Questions about the grid below.
1) Report the entry directly above 139.
2) Report the entry directly above 143.
3) Report the bottom-left entry.
4) Report the bottom-right entry.
5) Report the entry just right of 138.
6) Report the entry directly above 133.
7) Report the entry just left of the largest entry.
8) Report the entry just left of the smallest entry.
[[158, 45, 195, 140, 186, 119, 119, 114, 104],
 [133, 183, 112, 124, 88, 143, 141, 142, 154],
 [123, 157, 219, 116, 12, 141, 139, 138, 140],
 [126, 106, 216, 122, 80, 131, 130, 128, 126]]
1) 141
2) 119
3) 126
4) 126
5) 140
6) 158
7) 157
8) 116

data =
[[ 0.205 -0.028 -0.096 -0.141  0.073]
 [-0.059 -0.048 -0.022 -0.027 -0.067]
 [-0.187 -0.163  0.140  0.078 -0.115]
 [-0.030 -0.033 -0.071 -0.045 -0.034]
 [-0.019 -0.013 -0.058 -0.062 -0.052]
 [-0.037 -0.016 -0.062 -0.058 -0.016]
 [-0.023 -0.033 -0.086 -0.045 -0.073]
 [-0.080 -0.047 -0.038 -0.007 -0.046]
 [-0.060 -0.025 -0.040 -0.051 -0.017]]
Indices start at 1.
Find the entry in the bottom-right corner.
-0.017
The entry in the top-right corner: 0.073
Find the entry at row 1, column 2.
-0.028
Find the entry at row 3, column 1.
-0.187
Find the entry just left of 0.078.
0.140
Find the bottom-left entry.
-0.060
The entry in row 1 and column 3: -0.096
Find the entry just right of -0.059.
-0.048
The entry in row 2 and column 1 is -0.059
Find the entry directly below the smallest entry.
-0.030
Find the entry just right of -0.025.
-0.040
Find the entry just right of -0.060.
-0.025
The entry in row 1 and column 1: 0.205
The entry just right of the centre entry -> -0.062
The entry just left of -0.013 -> -0.019
The centre entry is -0.058

W =
[[ 0.19 -0.04 -0.05 -0.05 -0.16  0.11  0.19 -0.15 -0.09 -0.09 -0.03 -0.03
   0.05]
 [-0.19 -0.03 -0.05 -0.03  0.00  0.11 -0.22  0.19 -0.18 -0.22 -0.02 -0.07
  -0.09]]
The entry just left of 0.05: -0.03
Read off the entry just right of -0.18.
-0.22

[ 13   6   9  -4 -12  -6 -27   0   0  -2  11   1  -4  -3 -13]
Which number is the maximum?
A: 13
Which number is the third entry from the left?
A: 9
Which number is the entry just right of 1?
A: -4
The last entry -> -13
The entry just right of 11 -> 1
The entry just right of the smallest entry: 0

[[  -5.487   -4.819   -4.468   -5.914   -6.594]
 [  86.416   28.091   64.338  -26.420  105.633]
 [  71.994    9.687   42.154   -1.717   83.262]
 [-206.932   26.503 -141.143   71.132 -194.812]
 [ 187.147  -51.241  153.304  -39.677   94.081]
 [  19.105    1.804    3.090   11.491   40.090]
 [ 112.552   35.033   51.232  -22.108  193.203]
 [ -28.553   11.691  -14.872   12.823  -31.141]
 [ -28.923    6.194  -17.816   12.706  -30.406]
 [ -39.295    8.909  -24.852   17.796  -37.169]
 [ -66.121   14.961  -38.518    9.040  -71.683]]
Read off the largest entry.
A: 193.203
Read off the top-left entry.
A: -5.487
Read off the entry directly above 9.040.
A: 17.796
Read off the median entry.
A: 6.194
The last entry, reading row by row -> -71.683
The fifth entry from the end, reading row by row -> -66.121
The 2nd entry on the main diagonal -> 28.091
Read off the entry just right of 153.304.
A: -39.677
The entry just left of 9.040 -> -38.518
The entry directly above the centre entry -> 153.304
The first entry in the row that holds the largest entry: 112.552
Read off the entry directly above -206.932.
A: 71.994
The entry directly below -28.553: -28.923
Read off the entry just left of the centre entry.
A: 1.804
The 3rd entry on the diagonal from the top-right corner is 42.154
Read off the smallest entry in the first column.
A: -206.932
The second entry on the diagonal from the top-right corner is -26.420
Read off the third entry in reading order.
A: -4.468
Read off the 5th entry in reading order.
A: -6.594
The entry directly below -194.812 is 94.081
Read off the entry just left of 153.304.
A: -51.241
The entry just right of 11.691 -> -14.872
The entry directly below -22.108 -> 12.823
The second entry in reading order is -4.819
Read off the entry just left of the largest entry.
A: -22.108
Read off the entry directly above 14.961.
A: 8.909
The second largest entry: 187.147
The entry just right of 3.090 -> 11.491
The smallest entry in the last column -> -194.812
Read off the entry just right of 42.154.
A: -1.717

[[  5  14   9  17   4   1  -9   0 -14  -6]
 [ -6 -23 -16   0  -3 -22  26  15   9   5]
 [  5  17   8   4  10   1 -11   3 -12  -6]
 [ 21 -16   6  18  13  18  27  -9   3 -14]
 [ 27 -16  25  11  14  24  26 -24  -5 -18]
 [  1 -16   8  16  11  16  20   0  12  -5]
 [  0  16  16   8  14 -12 -14   6  -8  -6]
 [ 12   9  14   4   6  -8  -2   0  -3 -10]
 [ 19  26 -12 -17 -15 -15  25 -30  -1  23]
 [  3  19  13   8  12 -11 -11   5 -11 -11]
 [ 16 -23 -10  20  -2  24   2  29  35   8]]
The minimum is -30
The 4th entry from the end, reading row by row -> 2
The entry in the top-left corner is 5
Find the largest entry in the first column.
A: 27
Find the entry directly above the largest entry.
A: -11
The bottom-right entry -> 8
The third entry in reading order is 9
The third entry on the diagonal from the top-right corner: 3
Find the fourth entry in reading order.
A: 17
The bottom entry of the column that holds the largest entry -> 35
The second largest entry: 29
Find the entry directly below the smallest entry.
A: 5
Find the smallest entry in the last column.
A: -18
The entry in the top-right corner is -6
Find the entry directly below -22.
A: 1
Find the first entry of the smallest entry's row.
A: 19
The second smallest entry -> -24
Find the entry in the bottom-left corner.
A: 16
Find the entry just right of -22.
A: 26
The largest entry in the last column -> 23
Find the entry just right of the smallest entry.
A: -1
Find the second entry on the main diagonal.
A: -23
Find the entry directly below -18.
A: -5

[[ -5 -10 -11  -1  -5   6  -1   0]
 [  2   1 -14  -8 -30   5  27  12]]
The entry in the bottom-right corner -> 12
The first entry in reading order is -5
Which number is the bottom entry of the column that holds the largest entry?
Answer: 27
Which number is the smallest entry in the last row?
Answer: -30
Which number is the entry in the top-right corner?
Answer: 0
Which number is the entry just left of the smallest entry?
Answer: -8
The 3rd entry from the end, reading row by row -> 5

a =
[[ 13   4 -13   4  17   0 -17  -6   2   8   3   3]
 [ -7 -27 -20   8   1   0  30  -7  -1  12   3  -5]
 [  8   2   7   9 -24   5 -17 -11  -2  17 -13  -6]
 [  8  10 -13   4  12   0 -17  -6  -1   4   3   9]
 [  8  11 -13   4  14   0 -17  -6  -1   4   3   9]
 [  8   2  -8  -2   8   0 -15  -4  -7   6   5   3]
 [ -6  -1 -21  -8   8   1  29   0   7  18  -8  -1]]
Counting starts at 1.
Read off the top-right entry.
Answer: 3
Read off the top entry of the column that holds the smallest entry.
Answer: 4
The entry at row 3, column 1 is 8
Read off the bottom entry of the column that holds the smallest entry.
Answer: -1
The entry in row 1 and column 3 is -13
The entry at row 1, column 1: 13
Read off the entry in row 3 and column 3.
Answer: 7
The entry directly below the smallest entry -> 2
Read off the entry at row 2, column 3.
Answer: -20
The smallest entry -> -27
The bottom-left entry is -6
The entry at row 2, column 1: -7
Read off the entry in the bottom-right corner.
Answer: -1
The entry just left of 14: 4
Read off the bottom entry of the column that holds the largest entry.
Answer: 29
Read off the entry directly above the largest entry.
Answer: -17
Read off the entry just left of 6.
Answer: -7
Read off the entry just right of the largest entry.
Answer: -7
Read off the entry directly below the largest entry.
Answer: -17
Read off the entry just left of the largest entry.
Answer: 0

[[-10   2   3  10 -12   0 -15 -10  -4  -3  -4 -22   3]
 [-12   4   5  19 -13  11 -28 -14  -8  -1  -5 -22  17]]
Rows and columns are numbered from 1.
The entry in the top-left corner is -10
The entry in the top-right corner -> 3
The bottom entry of the column that holds the largest entry -> 19
Read off the entry just right of 19.
A: -13
Read off the entry at row 1, column 2.
A: 2
The entry in row 2 and column 1: -12
Read off the entry just left of the smallest entry.
A: 11
The entry just left of the largest entry -> 5
